Here is a table of points, one per row:
[ 37  19  -6  77  12  13 -11  33  22   7 -19  -1 -34 -12 -15  -5  -6 -26
  19  13   7  24   9  21  44 -37 -26   7 -16   9 -22   7]
[-10   8   0  15 -34  72 -13 -31  15 -38 -25   2 -38  -8 -22   8   7  15
 -24  -9  -1  14 -32  12   2 -32  18  14 -23   9  25   5]
[ -8  11  -2   4  17  -3 -12  30  17  29 -13  15  10  35  32 -49  25  10
 -18 -14  15  15  18  13 -25   8  15   6 -15   5  29   3]
[ 44  18  -6  -7   8 -11 -24  35 -31   6 -15  -6   0 -27 -19  12 -43  12
 -64  12  17 -27 -30 -28   0  19  -3   3  19  11  -6  34]
[ 36 -47   4 -28  10 -10 -10 -19 -39  15 -15   0 -46  -2 -25   6  -4 -39
  30   8   9  16  13   5  36  36  17   1 -15  -1  51  47]
[-12  14  -8   1  19  -3 -19  26  13  20 -26 -15  21  -3 -11  57  21  14
  24 -11   9  25  21  17 -34  17  15  11 -31 -69 -19 -22]
[ -4   6   9 -36 -41 -15  44 -21 -34 -43 -14  20  22  44  26  17   1   4
   4  -4   7  15 -22   9 -37 -40  -4   4 -14   4  33  -2]
[-29  15  43 -22 -42  -6 -20 -19  21  10 -27 -11  14  10  28  10  -5 -51
   2 -28  20 -27  19 -40  10  26  36  14  23  17 -13  30]
[ 46 -50   6  32 -33  20 -17  32  11   9  39 -12  13   5  50  -3  14 -34
  -3   1   6 -21  13 -18  15  18  31  10  21 -65 -11  24]
[ 39  15  20 -25  15  12  42 -11 -28   9 -15 -34 -39  10  34  -2  -7 -38
  14  16  16 -34  20  26  20 -30  -2   7 -17   4 -12   3]
[-14  15  21  24 -35   3  -8 -23  16  29  32  12  34  27 -19  54  16  17
  -8 -22   0  14 -34  11  55 -38 -16  10 -20  10  52  12]
[ -8  10  15   8 -37 -25 -11  33  18 -44  36 -11 -28 -11  32   0  22  18
  48 -54   4  12  27   1  13 -32   0  10 -14   6  41  13]
[-24 -48  14 -32  17  -6  32 -19 -26   7 -19   1   6 -48 -22 -12 -26  13
 -21  20  12 -27 -34 -31 -10 -47  10   9  23   8  -8  21]
[-13  19   2   1  16 -31 -20 -25  20  17  28 -22  12   6 -22 -17   4  17
  21   9  21  26 -34  20  14  12  30  12  36  11 -19 -19]
[ 48  11 -24  -8   8   0 -17 -21  17   4 -17  18   9  -1 -17   4 -29  20
  -6  10 -48 -28  17  29 -17   8  24   7  26   9 -20 -13]
[-30  16  -3   2  21 -19  36  30 -30  13 -18 -10 -47  -9  36   3   9 -39
   9  15  10 -29  19 -40   6 -29  20  11 -26   7  -9 -18]
[-20 -47 -15 -11 -43 -12 -18  31 -42  14  35  -2  25  -1 -18   3  10  24
  45  41   5 -33  23  28   5 -41  19  11 -21   5 -22 -15]
[ -8  17 -19 -10 -42  -4  35  25  24 -44 -20  -7  17 -42  31 -40  23   4
 -13   2   7  10 -27  18  40  23   7   9 -23   8  36 -16]
[ -9 -47 -10   0  27 -11  37 -22  17   8  28 -26  11  14 -10   6  21  20
 -15   1  13 -26  21 -34 -17  13  16 -62  21  20   0 -15]
[ 45  18  -6 -42  17  19  36  35  23   2 -15  11  12 -38 -12  -4  -1  16
 -28  12 -50 -23  23 -32  15  12  -6  10  16  15  -7 -23]
[-14  16  56 -20   8   0 -15  38  21   8 -22  13  17 -24 -22  12 -28   4
  10  -9  22 -36  18  19 -58  11  -7  11 -29  14 -19 -14]
[-13  15   2   3  24  -3 -17  30 -43  22 -24   1 -28   2 -12  59  43  21
  -8 -30   0  23  21  15  19 -33  -8 -71 -22   4 -15 -12]
[-10  11 -28  -1  13  -6 -17 -11  21  10  36 -37  14  -7  37  -5 -11  13
 -28  28  17  17  23  13 -14  13 -23  10 -24   7 -20  68]
[-22  15  24  15   6 -17  38 -18 -38   0 -16  21  11   2  27 -37 -20 -44
  24  46 -50  26  14  19 -12   9  11   5 -20   0 -25 -27]
[-11  11 -27 -52 -37 -12 -18 -25  16 -40  25  -2 -33  11 -18  32  35  10
 -23 -10   4 -39 -25  16  24 -28   5  14 -25  10 -22  15]
[-15  18  61  17   8 -51 -13  -9  16   4  34  -2 -50  38  24 -38 -50  18
  -5   6 -47  20  15   5  24   4  -5   5 -17   5 -16   0]
[ -5 -40   4  23  20 -13  34 -23   9  11  29  22 -45  -6  -5  -1   3  17
 -39  -9  10 -41  12  25 -12   9 -34  16 -33 -65  -1 -57]
[-15  11 -16   8 -33  27  37 -19  22  14 -24 -31  11  -6  35  -8  -1  24
 -12   6   9 -24  21 -25  -5 -42  34 -64  23  14 -16  23]
[  0   7  30  18  13  -6 -17  -9  22  14  30 -18  13  -1  42 -10 -18   9
  16 -24  23 -36 -42  24 -58   7 -38 -67  27  15  -9  -1]
[-12 -42  -6  13  10 -53 -18 -19  17   2  31  -4  14  10 -20   3 -25  16
 -11  44  15  21  18  13  -7   7  -7   9 -20   9 -15   8]
[-14 -40  44   4  12 -21 -21 -17  15 -74 -29 -39  24   9 -23 -16  -8  10
  -2  12  16  23  30  16  20   4 -51  10  35 -64 -16  12]
[-17  19  14  37 -37  32 -27 -32 -47   9  29 -23   8 -12 -18  -8  24  23
 -33  -4  14 -25  25 -28 -11  21  37  19  18  16 -14  -3]
[ 37 -48   8  48 -36 -14  45  27  24   7 -19   6  15   6 -15  19  14 -27
  14   4   4 -18  11 -16   9 -38  58   8  30  16 -11   4]
[-16  15 -13  -7  24  17 -23 -13  15  13  29 -12 -22 -27  -7  45 -10 -49
   8 -74   9  20  20  13   6 -41 -42  17  21 -66  -5 -10]
[ -4   7  22 -19 -32  21  -9 -24  10 -47  43  54 -36 -21  31  -4 -20  16
  18 -23   6  17  23   4 -27 -39  45  10 -15   1  24   8]
[ -9  10 -19  -4  23   6 -13  32  16 -45  31 -11 -34  22 -14  41   4  11
  11 -42   6  17 -26   1  19  28  -2  13 -25  17 -27  -8]
[ 46  13   1 -10   9 -27  36 -18 -25  13 -13 -18  13 -24  31  -3 -19  20
  42 -19  15  22 -35  14  33  25  17   2 -23   3 -18  10]
[-14   9  17  -2  29  30  -5  21  19 -35 -22  -5 -34   2 -18  31  48  18
  33   5   1  18 -31   6  10 -30  20  11 -12   7  33 -13]
[ -6   9 -10   9 -41  12 -16  20 -42 -41 -18   4  16   6  34  11  37  10
   7  28   5  15 -26  14 -13  28   8   6 -18   4  29  -7]
[-11 -47  13   6  23  -7 -13  30  18  16 -12  30  17 -13  41  16 -11  12
 -13  -3  11  17  17  18   9   9  19   7  37   9  45 -18]
[-17   9  14   1  11  13 -16 -20 -34  17 -18  -1  15  10  33  11 -10  15
  37  16  15  20 -36   6  -5  21 -19   7 -21   5 -29  16]
[-23   7 -25  24   6  -8 -18 -15 -39   4 -16   3  11   5  34  -4 -22  20
   5   3 -53 -38  21  20  13  12 -28   7  28   5 -16  33]
[-13  15  10   8 -39   8 -25  34  12   7  24 -26  18 -23 -16  -5  11 -49
  -7 -17 -58  36  17 -33 -18  14  36 -65  13  15 -11 -18]
[ 33 -53   0  34  19   3 -27 -31 -33  12 -18   1  21  17 -13   2  12 -36
 -12 -39   2 -24 -41 -35  33 -35  23   9 -35  12 -16 -15]
[ -5   0 -99 -43 -35  31 -18  29 -38 -27 -16 -12 -40  52  35  -1  21   7
   4 -27   3  11 -18   9 -13 -29  -6  10  37   6  22  -7]
[ -6  20 -32  -6 -41  17  41 -17  15  15  27  24 -34  -6 -11  25  18  17
  23 -15  17  14  19   6   4  25 -77  20  29  19 -10 -21]
[ -5   7 -11 -29  17  17 -11 -28  12 -47 -17  24  12  18 -26 -24  23   6
 -20   4  15  18  27   6 -69  13  22   9 -17   6  22  26]
[-15  16  13  12  12  26 -18 -15 -33  11 -13 -14  10  12  29  15 -91   7
   3  10  19  14 -28  11   7  13  -8   7  33  10  45 -26]
[-13  22 -18  13 -38 -20  39  26   8  17 -21  57   7  17 -19   3  12  17
 -42  -9   9  32  20 -33   2   9  11   8  25 -66 -18   8]
[ 39  18   9  48  14 -11 -12 -25  16   0  37   8  14  13 -14  13   2 -30
   6  33  17 -23  14 -42   7  24  -2  10 -27  14  -6  24]
[-13  14  53 -17  11 -33  38 -10 -31  13  27 -57  14  -5 -25 -27  51  10
   0 -13 -49  21 -32  22   3  10 -36   7  31   7   0  32]
[ -9 -38   2   2 -34  40  31 -20  15   7  23  -6 -33 -34  -6  20   6 -51
 -45 -14  10  16  15  28  11  21 -16  22  20  21  -8 -50]
[ 32  15   2  47  13  -8  -8  29  23  11 -19  -1 -49  15 -19 -14  13 -24
  33  37  12 -22   8 -41   5 -31  -1   8 -18  10 -16  27]
[-12   5 -64   8  17   6  -9  27  21 -41 -15   3  18  22 -23   3  -7  12
   6  27   3  17 -25  10 -16 -44   7   6 -15   6  25  15]
[ 50  20  15  -2 -46 -15 -20  28  17  17 -25  -7  -1  21 -19   7 -14  16
 -27  18  15 -20 -36 -21 -15  15  25   6  21 -65 -10  -3]
[-12   9 -20   7   5 -39  28 -16 -25   1 -20  -3  -3 -57  36   6 -41   7
 -27  11 -51  24 -37 -47 -57  10 -39   5  15   6  -3  26]
[-14 -50  68 -39  12 -26 -16 -12  20  10 -26  -4 -42  31  32 -15   0  10
  -2  -6 -52  18  12   1   5   9 -24   7 -22   8 -19  -6]
[ 47  18  19  -3  18  -3 -19  31 -44  -1  42   5  14   8 -12   6   8  25
   3  23 -50 -18  27 -35  10  13   0   8  23  11  -5 -41]
[-21  13  18 -33  19  12 -24  36 -32  12  39  13  16 -88 -15 -12   3  13
   2  -8  13 -27 -31 -36  -8 -43 -20  11  20   6  -9  34]
[ -7 -42   0 -10 -32  12  32  29  21  17  26 -19  16  33 -12  -1   3  11
   2   2  13  30 -31 -39  -7  12  10  19  20  27 -17 -86]
[-15  12 -26  13  26  19  40 -20  11 -58  30 -16  14  21 -14  -6  -8 -45
  17  -7  10 -23 -28 -35   6  18   5 -64  20 -61 -10   4]
[ -7   2   7 -13  22  19 -12  28 -40 -40 -10   2  15  35  32   7   4   4
  -5 -27   7  16 -23   9 -25  20  39   4 -19   5  24   3]
[-11  12  -2 -18  13  25  -8  35  15  25 -13  36  13  15 -24 -34   7   8
 -11   1  16  15  19   9 -34  10 -14   7 -18   7  30  25]
[ 46   6  10 -10  11  23  -9 -18  13   6 -14  76  17  -1 -12   9   5 -44
  -1  -8 -50 -27   7  29 -37  11  -3   6  28   8 -23  12]
[-29  17 -15  61   5 -36  41  31 -37   8 -19  21  15   0 -23 -12   8 -39
  34 -14  13 -38  14  25   9  22 -10   8 -22   9 -12  -1]
[ 35  17  -5  14  14 -10 -24 -27 -35   0 -17   9  22  17 -18  -4   9 -33
  32  -2  19 -19  22 -38   2 -37 -14  11  30  12 -12 -31]
[-15  15 -22  13  20   8  40 -22  20  10 -21  23  21 -35 -14  52 -10  16
  -9 -44  13  20  20  17   2  17   6  13  25  15 -15  10]
[ 38  17  -1   4  17 -46 -20 -32  25   7 -19  12  23   1  44  12  63 -33
   1  49  14 -21  14 -40  23 -33 -20   8 -21   7  -6   2]
[ 49   7   6   5   8  33  -9 -19  19  13 -15 -12  15  -1 -22 -13  -8  21
  31   4 -53  20  16   7 -20  14  -5   5 -25   5  41  12]
[ 42 -51  -6 -11   5  -3  36  -9 -28   2 -15 -33  22 -34 -23 -14 -21  19
  34 -61  11  16  22   9  31  22 -29   5 -30   9 -15  53]
[-22   7 -30 -17   4   7 -15 -15  20  17 -20 -19  10  23 -29 -18 -49   9
  28 -13 -51 -44  22   5 -23  13   3  10 -31   9  46  -6]
[-21 -43  18   2 -39  24 -22  26  14  17 -30   4  10  -6 -12   3   7  15
   5  23   7 -27 -39 -31  21  16 -17  14  17 -61 -12 -15]
[-14  15  -4  -2 -32  54 -10 -17   9  18  25  -3 -26  -6 -12  60  13 -38
   3  34   1  24  14  20  14 -29   1 -64 -24   8 -19  19]
These points spread out most along one direction. Take the direction at right angles to it along which they spread out most. Then take the direction at right angles to both along which they spread out most. Go by this last direction. How many in every 100 of the points above lie lower along it than each point below? Answers are rounded to whole numbers. More than half of the points above lie lower than the first one.
[-18 -41 -17   9  16  -7 -10  31  14  12  39  11  14 -18 -16 -13  -5 -46
 -10  85  10  17  14  21   8  13  14   7 -16   4  47   5] 56
[ 42  15  -1  18  11  -5 -15 -21 -35  14 -16 -16 -44  -8 -25 -16   2 -35
  34 -12  16  21  15  17  -8 -33   1   5  43   1  51   8] 86
[ -4  19  16 -12   8 -46  32 -15 -33  13  32 -29   5  21 -27 -24 -18   2
 -57   9  21  19 -29  24 -48   6   0   6 -25   7 -13  -8] 49
[ 46  16 -10 -73  11 -14  28  -8 -18  11 -12 -47  24 -21  30 -11 -45   9
   3 -14  16  21 -23  17  48 -41  -7   4 -26   3 -18  -6] 78
[-13 -39  -4  36  18  -4  26  29 -36  -1 -20  -5   9 -23 -13 -11  -3  12
 -86   0  11  26  25 -32  -9   6 -24  11  19  17  -9 -19] 11
[-14   8 -15  -7  15  23  -5 -18  15  24 -11  24   9  57  27 -39 -12  15
   7  22  17  15  20   3 -11  11  -3   7 -11   4  25  35] 56
[ -9  15  -8  -8  19   5 -11  25  10 -41 -18  47  19  30 -21 -28  21   7
 -10   0   8 -39 -29  17  35  16   3 -72 -18   9  34 -32] 32
[ -9  24   8  -8 -32  40  30 -20   8   8  25 -29  15 -19 -14  -9  -8  16
 -12  -6  14 -24  25 -26   8  13  10 -58  11 -60  -2 -37] 4
[-14  11 -12  -7  23  17  34 -21  17  16  29 -30   6   5 -10   2   0  15
  -4  -3 -54 -25 -33 -34 -18   8   2  16  10 -63  -1 -32] 14
[-11  10   7 -25  28   2  -7  27  14 -42  30  -1 -43  10 -13  34  45  15
  16  -6  12 -33 -28  21  11  29  31  13  37  14 -21   5] 49
[-13 -41 -28 -23  17   9 -26 -22  15   9 -30   8 -39 -44 -12   2 -11  16
  16  -3  13  20  14  10  29  20 -18 -63  27  11 -16 -35] 56
[ -6   7 -13  37  17  11 -10  26  17 -45 -10  37  10  12  33 -34 -10  10
 -17   8   8  15 -33  12 -12  11   9   4 -15   6  21  10] 36
[-15  14 -15 -18  17  15 -15 -27  13  23  -9  62  11  -6  29 -61  -8  15
   5  -3  16  17  16   6  19  12  34   8 -16   0  23   2] 49
[  0 -40  16  -2 -49 -33 -21 -17   9   8  23  40 -38 -12 -15  -9  -1  13
  -5   4  12  16   8   7 -14  15 -64 -67 -25  11 -11 -19] 68
[-20  13  29   8   8 -43 -18 -15  23   5 -26 -33  11   0  32   2  -3  14
  -6   2 -48 -35  19  25   8   9  -4   8  30  10  -5  17] 62
[-18   8 -46 -17   9 -11 -19 -13  19  16  31   6  15  12 -19 -26  -1 -53
   5   2 -51  22 -39  16   3   9 -18  10  28   8 -21  18] 52
